Here are some rows, each followed by its group. Groups can overlap.
[ 0.26 -0.04 -1.01 -0.83  0.39 -0.33 -0.71  0.16  0.23 -0.44 -0.1  -0.41
 -0.35 -0.24  0.32 -0.12  0.2   0.17 -0.16  0.19 -0.12 -0.77  0.26  0.11
  0.04  0.03  0.03  0.06 -0.33  0.22 -0.15 -0.18] 1
[-0.68 -0.45 -0.48  0.07  0.22 -0.89 -0.44  0.88  0.94  0.48 -0.4  -0.63
 -0.36 -0.61 -0.33 -0.34  0.91  0.23 -0.97  0.36  0.9  -0.88  0.03  0.47
  0.76  0.52  0.62 -0.61 -0.12 -0.15  0.63  0.64] 2
[-1.33 -1.13 -0.02  1.23 -0.31 -1.26  0.71  1.44  0.9   1.75  0.02 -0.34
  0.83 -0.31 -1.45 -0.16  1.34 -0.04 -1.41 -0.49  1.5  -0.08 -0.44  1.29
  1.48  1.18  1.5  -1.8   0.28 -1.04  1.8   1.64] 2
[ 0.19 -0.27 -0.95 -0.73  0.82 -0.73 -1.59  0.44  0.44 -1.11 -0.42 -1.18
 -0.55  0.07  1.05 -0.66  0.44  0.67 -0.88  1.36 -0.29 -1.58  0.73  0.47
  0.54 -0.49  0.05  0.29 -0.39  0.49 -0.52 -0.21] 3
[ 0.57  1.09  1.2   0.42 -0.16  1.28  0.75 -1.13 -0.88 -0.43  0.58  1.
 -0.05  0.66 -0.12  0.89 -1.27 -0.28  1.2  -0.14 -1.08  1.04 -0.01 -1.04
 -0.89 -0.95 -0.69  1.    0.68  0.18 -0.97 -0.97] 4
[ 0.82  0.37 -0.31 -0.54  0.22 -0.14  0.27 -0.09 -0.02 -0.58 -0.06 -0.46
 -0.22 -0.19  0.48  0.07 -0.43  0.54  0.27 -0.09 -0.46 -0.01 -0.05 -0.02
 -0.41 -0.07  0.01  0.32 -0.07  0.5  -0.55 -0.35] 1
[ 0.12  0.08 -1.03 -0.61  0.43 -0.72 -1.64  0.29  0.23 -1.18 -0.42 -1.07
 -0.62 -0.19  1.12 -1.15  0.33  0.19 -0.73  2.26 -0.19 -1.47  0.87  0.43
  0.57 -0.5   0.08  0.37 -0.35  0.45 -0.54 -0.31] 3
[-1.03 -1.18 -0.04  0.81 -0.09 -1.05  0.08  0.8   0.86  1.14 -0.4  -0.47
  0.6  -0.29 -0.84 -0.14  1.22  0.01 -1.18  0.17  1.46 -0.65 -0.12  0.55
  1.26  0.83  1.16 -1.29  0.09 -0.56  1.25  1.1 ] 2
[ 0.15  0.86  1.99  2.36  0.64  1.99  0.24 -1.53 -1.84 -1.03 -0.15  1.54
  0.11  1.19 -0.01  1.13 -0.52 -1.25  0.62  0.5   0.01  1.3   0.96 -1.99
 -0.72 -2.64 -2.54  1.47  1.27 -0.26 -1.04 -1.56] 4
[ 0.76  0.37 -0.37 -0.6   0.19 -0.16 -0.15 -0.12  0.2  -0.59  0.   -0.68
 -0.32 -0.09  0.45 -0.25 -0.33  0.34  0.21  0.   -0.51 -0.08  0.02  0.23
 -0.28 -0.09 -0.03  0.31 -0.11  0.26 -0.37 -0.32] 1
[ 0.75  1.08  1.27  0.58  0.46  1.46  0.61 -1.18 -1.04 -0.45  0.83  1.06
  0.18  0.55 -0.2   0.5  -1.25 -0.29  1.12 -0.04 -0.89  1.19  0.02 -0.91
 -0.97 -1.11 -1.17  0.93  0.99  0.08 -1.07 -1.  ] 5
[-0.76 -0.83 -0.43  0.1   0.17 -0.94 -0.48  0.77  0.98  0.44 -0.38 -0.38
  0.32 -0.37 -0.3  -0.19  0.91  0.19 -0.98 -0.13  0.7  -0.96  0.21  0.69
  0.83  0.65  0.75 -0.63 -0.17 -0.02  0.61  0.8 ] 2
[ 0.43  1.13  1.94  1.71  0.23  1.84  0.6  -1.54 -1.62 -0.74  0.02  1.48
  0.07  0.8  -0.17  0.9  -0.96 -1.02  0.72 -0.04 -0.28  1.21  0.81 -2.18
 -0.8  -2.23 -2.27  1.5   1.4  -0.13 -1.13 -1.5 ] 4
[ 0.24 -0.11 -1.19 -0.92  0.76 -0.88 -1.48  0.36  0.36 -1.19 -0.22 -1.03
 -0.33 -0.21  1.22 -0.67  0.4   0.39 -0.64  1.48 -0.02 -1.29  0.69  0.37
  0.62 -0.57  0.    0.44 -0.44  0.36 -0.55 -0.29] 3
[-0.51 -0.68 -0.72 -0.43  0.48 -0.56 -0.68  0.51  0.85  0.14 -0.45 -0.71
 -0.48 -0.86  0.22 -0.38  0.55  0.14 -1.13  0.21  0.75 -1.25  0.16  0.08
  0.51  0.52  0.53 -0.36 -0.39 -0.05  0.38  0.43] 1
[ 0.86  1.81 -0.3  -1.81 -1.35  0.9   0.43 -1.31 -1.21 -0.52  0.93  1.54
 -0.66  1.07  1.13 -0.14 -1.53 -0.7   1.92 -0.28 -1.65  2.14 -0.46 -0.28
 -1.77 -0.05 -0.83  1.2  -1.28  0.59 -0.89 -0.84] 6
[-1.53 -1.2  -0.97 -0.37 -0.58 -1.3  -0.46  1.37  2.19  1.73  1.14 -0.6
  1.27  0.34 -1.25  0.48  0.75  0.52 -0.95  0.36  0.97 -0.81 -0.37  2.4
  1.27  1.84  0.98 -1.12 -0.77 -0.4   1.32  1.12] 7
[ 1.36  1.11  0.01 -0.65 -0.37  0.78  0.47 -0.93 -1.22 -0.7   0.17  0.69
 -0.63  0.32  0.93 -0.24 -1.11  0.    1.11 -0.34 -1.05  0.9  -0.03 -0.9
 -1.16 -0.48 -0.55  0.87  0.22  0.42 -0.86 -0.78] 6
[ 0.32  1.05  1.12  0.49  0.1   1.34  0.79 -0.9  -0.87 -0.47  0.72  0.86
  0.08  0.73 -0.4   0.5  -1.22 -0.36  1.06 -0.12 -1.02  1.08  0.04 -0.93
 -0.85 -1.24 -1.12  0.98  0.83  0.   -1.   -0.94] 4
[-1.76 -1.53 -1.26 -0.23 -0.59 -1.31 -0.1   1.18  2.14  1.68  1.08 -0.66
  1.36  0.2  -1.02  0.47  0.83  0.37 -0.89  0.28  0.97 -0.89 -0.44  2.3
  1.15  1.92  1.02 -1.04 -0.61 -0.55  1.3   1.16] 7
[ 0.22  0.   -0.81 -0.84  0.38 -0.52 -0.65  0.3   0.45 -0.54 -0.22 -0.59
 -0.36 -0.33  0.39 -0.26  0.11  0.06 -0.19  0.38 -0.05 -0.95  0.    0.19
  0.08 -0.08 -0.01  0.19 -0.43  0.32 -0.24 -0.23] 1
[ 0.39  1.42  1.19  0.41 -0.01  1.17  0.8  -1.16 -1.09 -0.62  0.53  0.82
 -0.04  0.61 -0.24  0.71 -1.18 -0.52  1.1   0.05 -1.02  0.74 -0.16 -0.91
 -0.74 -0.97 -1.08  1.03  0.94 -0.25 -1.04 -1.08] 5
[ 0.35  1.01  1.48  1.12  0.44  1.81  0.53 -1.29 -1.08 -0.72  0.24  0.84
  0.15  0.75 -0.34  1.16 -1.04 -0.7   0.92  0.07 -0.6   0.8   0.6  -1.5
 -0.88 -1.58 -1.59  1.17  1.1  -0.06 -1.08 -1.45] 4
[ 0.84  1.34 -0.12 -1.07 -0.51  0.9   0.65 -1.06 -1.26 -0.89  0.27  0.4
 -0.98  0.13  1.16 -0.41 -1.24  0.05  1.37 -0.53 -1.23  1.26 -0.29 -1.03
 -1.34 -0.29 -0.54  0.98 -0.41  0.56 -0.86 -0.63] 6
[-0.6  -1.37 -0.09  0.98 -0.24 -0.89  0.23  1.22  0.9   1.53 -0.52 -0.37
  0.79 -0.14 -1.41 -0.21  1.14  0.16 -1.15 -0.31  1.36 -0.24 -0.43  1.2
  1.32  1.01  1.16 -1.5   0.32 -0.92  1.55  1.54] 7
[-1.   -1.19 -0.21  1.21 -0.27 -1.04  0.51  1.36  0.88  1.78 -0.6  -0.24
  0.7  -0.35 -1.14 -0.7   1.41  0.03 -1.38 -0.65  1.61  0.04 -0.65  0.98
  1.43  1.24  1.5  -1.77  0.21 -1.08  1.71  1.68] 2
[ 0.27 -0.13 -0.73 -0.64  0.3  -0.37 -0.98  0.06  0.27 -0.54 -0.22 -0.75
 -0.38 -0.36  0.44 -0.23 -0.04  0.25 -0.16  0.26 -0.02 -0.67  0.27  0.05
 -0.01 -0.03  0.18  0.25 -0.2   0.26 -0.22 -0.35] 1
[-1.54 -1.32 -0.32  0.26 -0.43 -1.06 -0.25  1.27  1.7   1.63  0.35 -0.64
  1.21  0.19 -1.17  0.37  1.19  0.37 -0.94  0.23  1.22 -0.66 -0.29  1.92
  1.25  1.39  1.15 -1.22 -0.38 -0.45  1.43  1.32] 7
[-1.59 -1.18 -0.97 -0.41 -0.75 -1.23 -0.41  1.46  2.03  1.71  1.17 -0.73
  1.25  0.19 -1.38  0.53  0.75  0.46 -0.97  0.19  0.85 -0.78 -0.39  2.47
  0.73  1.85  1.04 -1.14 -0.89 -0.6   1.31  1.19] 7
[ 0.73  0.34 -0.4  -0.57  0.22  0.09 -0.05 -0.2   0.08 -0.66  0.   -0.61
 -0.21  0.01  0.63 -0.25 -0.35  0.56  0.26  0.05 -0.47 -0.05 -0.1   0.17
 -0.41 -0.22  0.1   0.23 -0.08  0.62 -0.47 -0.3 ] 1
[-1.38 -1.29  0.21  1.14 -0.3  -1.09  0.77  1.34  0.94  1.74 -0.27 -0.13
  0.7  -0.25 -1.45 -0.24  1.53 -0.15 -1.26 -0.39  1.37  0.1  -0.65  1.27
  1.42  1.08  1.46 -1.73  0.42 -1.18  1.74  1.64] 2
[ 0.06 -0.29 -1.   -0.89  0.55 -0.54 -1.5   0.42  0.55 -0.76 -0.23 -0.97
 -0.45 -0.36  1.06 -0.44  0.46  0.43 -0.75  0.92  0.27 -1.41  0.53  0.5
  0.4   0.14  0.24  0.07 -0.81  0.36 -0.23 -0.11] 3
[ 1.23  0.78  0.18 -0.27  0.16  0.25  0.35 -0.58 -0.81 -0.79 -0.05  0.14
 -0.62  0.05  0.72 -0.36 -0.61  0.18  0.92 -0.57 -0.87  0.46  0.02 -0.58
 -0.79 -0.53 -0.46  0.61  0.05  0.17 -0.67 -0.8 ] 5
[ 1.1   0.49  0.09 -0.38  0.13  0.36  0.42 -0.57 -0.58 -0.53  0.11 -0.15
 -0.41 -0.17  0.44  0.14 -0.61  0.42  0.76 -0.42 -0.85  0.3   0.06 -0.44
 -0.59 -0.34 -0.18  0.48  0.2   0.6  -0.53 -0.55] 6
[-1.48 -1.71 -0.31  0.35 -0.28 -1.21 -0.12  1.38  1.71  1.65  0.32 -0.6
  1.29  0.04 -1.29  0.15  1.1   0.14 -1.09  0.16  1.54 -0.61 -0.55  1.64
  1.34  1.45  0.97 -1.28 -0.37 -0.72  1.34  0.99] 7
[ 1.04  0.83  0.05 -0.64 -0.12  0.6   0.45 -0.93 -0.88 -0.88  0.09  0.36
 -0.86  0.04  0.1   0.   -1.07  0.14  1.34 -0.46 -1.21  0.87 -0.22 -0.61
 -1.1  -0.3  -0.42  0.78 -0.13  0.52 -0.76 -0.73] 6
[-1.55 -1.44  0.13  1.54 -0.37 -1.28  1.13  1.27  0.81  2.06 -0.79  0.07
  0.87 -0.5  -1.35 -0.3   1.6   0.09 -1.26 -0.93  1.69  0.44 -0.97  0.77
  1.66  1.35  1.69 -1.95  0.41 -1.38  1.93  2.  ] 7
[ 1.    1.12  0.4  -0.47 -0.08  0.68  0.65 -1.03 -1.22 -0.85 -0.02  0.5
 -0.74 -0.03  0.51 -0.26 -0.93 -0.03  1.2  -0.37 -1.18  0.74  0.06 -1.27
 -1.   -0.68 -0.54  0.75  0.11  0.43 -0.81 -0.72] 5
[ 0.34  1.04  1.24  0.41  0.18  1.19  0.64 -0.73 -0.86 -0.65  0.52  0.64
 -0.37  0.63 -0.33  0.85 -1.13 -0.34  1.12 -0.09 -0.95  1.01  0.05 -0.76
 -0.72 -1.13 -1.15  1.    0.99  0.09 -1.03 -1.03] 5
[-1.46 -1.48 -0.44  0.48 -0.45 -0.63 -0.2   1.4   1.63  1.51  0.23 -0.94
  1.24 -0.15 -1.16  0.25  1.21  0.2  -1.16  0.1   1.33 -0.52 -0.31  1.58
  1.42  1.43  1.04 -1.26 -0.42 -0.49  1.37  1.32] 7
[ 0.97  1.15 -0.04 -0.83 -0.38  0.99  0.45 -1.07 -1.32 -0.87  0.07  0.57
 -0.85  0.06  0.36 -0.49 -1.21  0.03  1.44 -0.42 -1.14  0.99 -0.34 -0.92
 -1.47 -0.3  -0.59  0.75 -0.21  0.56 -0.76 -0.61] 5
[ 0.27 -0.09 -1.13 -0.74  1.89 -1.05 -1.38  0.32  0.28 -1.18 -0.28 -1.47
 -0.39 -0.26  1.28 -0.54  0.39  0.29 -0.6   1.25 -0.32 -1.48  0.74  0.44
  0.6  -0.59  0.21  0.34 -0.17  0.27 -0.59 -0.22] 3
[-1.3  -0.95 -0.14  0.97  0.03 -0.83  0.01  1.18  1.09  1.38 -0.34 -0.39
  0.67 -0.54 -1.06 -0.12  1.14 -0.25 -1.07 -0.29  1.33 -0.35 -0.44  0.94
  1.34  1.01  1.13 -1.42  0.09 -0.74  1.37  1.27] 2
[ 1.34  0.45  0.2  -0.43  0.2   0.15  0.39 -0.57 -0.9  -0.8  -0.37  0.1
 -0.28 -0.26  0.86 -0.33 -0.68 -0.01  0.75 -0.63 -0.83  0.52  0.2  -0.79
 -0.92 -0.41 -0.35  0.66 -0.01  0.35 -0.63 -0.69] 5
[ 0.3   1.07  1.89  1.91  0.39  1.87  0.56 -1.71 -1.57 -0.75  0.1   1.57
  0.19  1.01 -0.17  1.23 -0.94 -1.05  0.98  0.16 -0.47  1.05  0.97 -2.
 -0.78 -2.29 -2.22  1.37  1.33 -0.58 -1.12 -1.44] 4
[ 0.24 -0.31 -1.05 -0.67  0.55 -0.67 -1.53  0.46  0.52 -0.73 -0.21 -1.02
 -0.34 -0.34  1.12 -0.55  0.53  0.28 -0.79  1.    0.36 -1.41  0.62  0.3
  0.63 -0.15  0.    0.12 -0.57  0.53 -0.27  0.24] 3
[ 0.92  1.82 -0.31 -1.85 -1.11  1.22  0.33 -1.18 -1.21 -0.49  0.9   1.05
 -0.83  0.92  0.9  -0.26 -1.61 -0.62  1.75 -0.42 -1.54  2.16 -0.41 -0.31
 -1.7  -0.16 -0.81  1.07 -1.29  0.34 -0.95 -0.89] 6
[-1.35 -1.12 -0.09  1.27 -0.33 -1.17  0.77  1.58  0.98  1.8  -0.57 -0.17
  0.81 -0.3  -1.33 -0.05  1.29 -0.18 -1.31 -0.47  1.59 -0.05 -0.68  1.13
  1.56  1.19  1.52 -1.67  0.25 -0.95  1.77  1.83] 7
[ 0.    0.98  2.12  1.76  0.21  1.8   0.51 -1.52 -1.68 -0.68  0.22  1.54
  0.07  1.06 -0.2   1.2  -1.   -0.95  0.9   0.15 -0.32  1.08  0.52 -2.08
 -0.89 -2.11 -2.01  1.3   1.2  -0.29 -1.1  -1.47] 4
[ 1.03  1.02  0.27 -0.5  -0.23  0.75  0.76 -1.04 -1.01 -0.75  0.24  0.78
 -0.67  0.11  0.7  -0.27 -1.06  0.01  1.03 -0.29 -1.23  0.91  0.06 -1.18
 -1.09 -0.45 -0.69  0.82 -0.09  0.44 -0.78 -0.78] 5
[-1.44 -1.27  0.17  1.68 -0.52 -1.3   1.01  1.49  0.68  1.8  -0.77 -0.09
  0.79 -0.52 -1.17 -0.17  1.48  0.08 -1.26 -0.92  1.76  0.14 -0.85  1.09
  1.52  1.29  1.67 -1.89  0.39 -1.22  2.03  2.01] 2
[-1.18 -1.24 -0.21  0.52  0.02 -1.04  0.29  1.03  0.92  1.23 -0.26 -0.38
  0.63 -0.36 -0.95 -0.1   1.19  0.13 -1.14 -0.14  1.22 -0.4  -0.29  0.55
  1.24  0.88  1.1  -1.19  0.05 -0.53  1.18  1.15] 2
[ 0.13 -0.51 -0.82 -0.69  0.58 -0.84 -1.45  0.35  0.57 -0.7  -0.36 -1.11
 -0.49 -0.42  1.   -0.6   0.48  0.48 -0.69  0.93  0.12 -1.58  0.44  0.36
  0.25 -0.17  0.19  0.01 -0.79  0.53 -0.16 -0.14] 3
[ 1.13  1.2  -0.06 -0.97 -0.32  1.06  0.46 -1.08 -1.25 -0.98  0.35  0.62
 -0.81  0.11  0.75 -0.21 -1.15  0.01  1.37 -0.51 -1.32  1.18 -0.22 -0.87
 -1.37 -0.18 -0.58  0.84 -0.38  0.65 -0.83 -0.74] 6
[-0.15 -0.73 -0.74 -0.53  0.4  -0.61 -1.05  0.39  0.67 -0.26 -0.32 -0.56
 -0.3  -0.52  0.46 -0.35  0.55  0.19 -0.58  0.31  0.45 -1.29  0.27 -0.31
  0.33  0.31  0.27  0.   -0.55  0.18  0.2   0.13] 1
[-1.6  -1.5  -0.5   0.21 -0.52 -1.03 -0.22  1.32  1.56  1.62  0.53 -0.66
  1.63  0.1  -1.23  0.32  1.13  0.23 -1.04  0.27  1.18 -0.81 -0.38  1.93
  1.24  1.44  1.11 -1.23 -0.3  -0.66  1.39  1.21] 7
Group 7 spreads out most along one direction. Which 3 other groups' directions of most spread are closest to that one, closest first?
2 4 6
Which 3 other groups have their centres nearest to the centre of group 3, nearest first?
1 5 2
Which 4 groups are nearest to each row below, nearest first, going by the distance to the group's nearest row?
[-1.45 -1.4   0.2   1.6  -0.37 -1.06  1.19  1.63  0.59  1.94 -0.66  0.25
  0.91 -0.19 -1.42 -0.4   1.52  0.01 -1.35 -0.75  1.78  0.2  -0.81  0.93
  1.59  1.31  1.55 -1.9   0.23 -1.22  1.84  1.89] -> 7 2 1 3
[ 0.22 -0.17 -0.37 -0.75  0.3  -0.22 -0.6   0.22  0.34 -0.4  -0.02 -0.44
 -0.2  -0.12  0.44 -0.14  0.01  0.14 -0.07  0.31  0.   -0.8   0.22  0.37
  0.06 -0.02  0.12  0.1  -0.39  0.23 -0.29 -0.29] -> 1 3 6 2
Which 4 groups are nearest to each row below, nearest first, going by the average distance to the group's rows?
[-1.16 -1.27 -0.38  0.85 -0.31 -0.87  0.    1.26  1.26  1.68 -0.33 -0.35
  0.83 -0.16 -0.8   0.22  1.27  0.11 -1.15 -0.11  1.5  -0.61 -0.5   1.32
  1.5   1.44  0.99 -1.47 -0.11 -0.7   1.56  1.43] -> 2 7 1 3
Which 3 other groups have their centres nearest to the centre of group 2, nearest first?
7 1 3
Which 3 other groups have their centres nearest to the centre of group 5, nearest first?
6 4 1
Which 5 groups are nearest to each row below, nearest first, going by the distance to the group's nearest row?
[ 0.67  1.2   1.52  0.81 -0.08  1.39  0.82 -1.19 -1.19 -0.49  0.35  0.96
  0.09  0.57 -0.1   0.76 -1.22 -0.31  1.12 -0.17 -0.79  0.86 -0.12 -0.99
 -0.85 -1.09 -1.24  1.04  0.92  0.27 -0.91 -0.96] -> 4 5 6 1 3
[ 1.37  1.07  0.18 -0.78 -0.2   0.67  0.57 -0.86 -0.96 -0.78  0.23  0.48
 -0.71 -0.02  0.76 -0.25 -1.25  0.27  1.16 -0.43 -1.36  1.   -0.03 -0.72
 -1.12 -0.3  -0.45  0.86 -0.26  0.7  -0.89 -0.61] -> 6 5 4 1 3
[ 0.14  1.12  1.27  0.55  0.3   1.22  0.61 -1.23 -1.25 -0.83  0.77  0.75
 -0.02  0.63 -0.25  0.75 -1.21 -0.41  1.    0.1  -1.2   1.03 -0.1  -0.93
 -0.94 -1.15 -1.07  1.07  1.03  0.06 -1.   -1.03] -> 5 4 6 1 3
Group 2 spreads out most along one direction. Which 3 other groups' directions of most spread are closest to that one, closest first?
7 3 1
Which 3 other groups have their centres nearest to the centre of group 4, nearest first?
5 6 1
Which 4 groups are nearest to each row below, nearest first, going by the distance to the centre of the group?
[ 1.24  1.34 -0.09 -1.06 -0.44  0.71  0.64 -1.09 -1.12 -0.73  0.33  0.69
 -0.85  0.15  0.83 -0.14 -1.26 -0.09  1.37 -0.45 -1.27  1.14 -0.51 -0.73
 -1.41 -0.16 -0.43  0.88 -0.46  0.64 -0.87 -0.7 ] -> 6 5 1 4
[ 0.93  0.41 -0.06 -0.71  0.11  0.44  0.04 -0.49 -0.24 -0.69  0.04 -0.18
 -0.43 -0.2   0.47  0.1  -0.56  0.07  0.63 -0.34 -0.47  0.3  -0.09 -0.34
 -0.67 -0.39 -0.17  0.43 -0.25  0.55 -0.66 -0.58] -> 5 1 6 3
[ 1.07  1.24 -0.21 -1.22 -0.5   0.96  0.52 -1.13 -1.29 -0.87  0.12  0.64
 -0.7   0.3   0.89 -0.11 -1.17 -0.13  1.31 -0.3  -1.13  1.02 -0.22 -0.8
 -1.36 -0.32 -0.36  0.85 -0.44  0.71 -0.85 -0.63] -> 6 5 1 4
Which 5 groups are nearest to each row below, nearest first, going by the distance to the centre of the group?
[ 0.73  0.42 -0.34 -0.59  0.19  0.21  0.19 -0.56 -0.49 -0.62  0.19 -0.3
 -0.36 -0.23  0.61 -0.29 -0.55  0.34  0.66 -0.42 -0.96  0.42 -0.07 -0.43
 -0.83 -0.18 -0.13  0.22 -0.13  0.37 -0.58 -0.59] -> 5 6 1 3 4
[ 0.85  0.34 -0.09 -0.66  0.07 -0.25 -0.1  -0.11 -0.17 -0.59  0.01 -0.37
 -0.51 -0.1   0.62 -0.31 -0.41  0.59  0.43 -0.1  -0.57 -0.1   0.12  0.32
 -0.37 -0.23 -0.37  0.23 -0.16  0.44 -0.52 -0.42] -> 1 5 6 3 4
[ 0.25 -0.48 -1.07 -0.84  0.78 -0.52 -1.6   0.4   0.54 -0.92 -0.25 -0.66
 -0.41 -0.41  0.9  -0.38  0.43  0.29 -0.67  0.84  0.17 -1.5   0.57  0.42
  0.33 -0.07  0.09  0.15 -0.86  0.49 -0.2  -0.08] -> 3 1 2 5 6
[ 0.68  0.74 -0.36 -0.68  0.23  0.23 -0.02 -0.67 -0.4  -0.62 -0.07 -0.13
 -0.5  -0.19  0.37 -0.12 -0.46  0.33  0.62 -0.2  -0.61  0.32 -0.14 -0.45
 -0.75 -0.21 -0.28  0.49 -0.11  0.5  -0.54 -0.54] -> 5 1 6 3 4
[ 0.86  0.1  -0.46 -0.66  0.2  -0.06 -0.11 -0.09 -0.03 -0.64  0.   -0.58
 -0.14 -0.35  0.53 -0.62 -0.38  0.51  0.3  -0.05 -0.67 -0.23 -0.03  0.18
 -0.39 -0.09  0.14  0.16 -0.11  0.5  -0.46 -0.36] -> 1 3 5 6 2
[ 0.26 -0.42 -1.29 -0.84  0.73 -0.56 -1.82  0.19  0.56 -0.82 -0.17 -0.93
 -0.48 -0.41  1.25 -0.58  0.44  0.33 -0.66  1.    0.31 -1.46  0.89  0.34
  0.35 -0.02 -0.02  0.03 -0.7   0.54 -0.31  0.05] -> 3 1 2 5 6
[ 0.02 -0.4  -1.31 -0.79  0.61 -0.57 -1.47  0.1   0.48 -0.78 -0.19 -1.13
 -0.44 -0.4   1.25 -0.49  0.61  0.43 -0.6   0.96  0.09 -1.54  0.55  0.34
  0.37 -0.08  0.1   0.09 -0.91  0.56 -0.18  0.06] -> 3 1 2 5 6
[ 0.01 -0.43 -1.   -0.81  0.57 -0.33 -1.48  0.47  0.66 -0.74 -0.19 -0.99
 -0.47 -0.69  0.71 -0.46  0.49  0.37 -0.69  0.97  0.25 -1.57  0.8   0.33
  0.39 -0.1   0.14  0.16 -0.67  0.52 -0.4   0.  ] -> 3 1 2 5 7
Which 3 other groups have their centres nearest to the centre of group 6, nearest first?
5 1 4
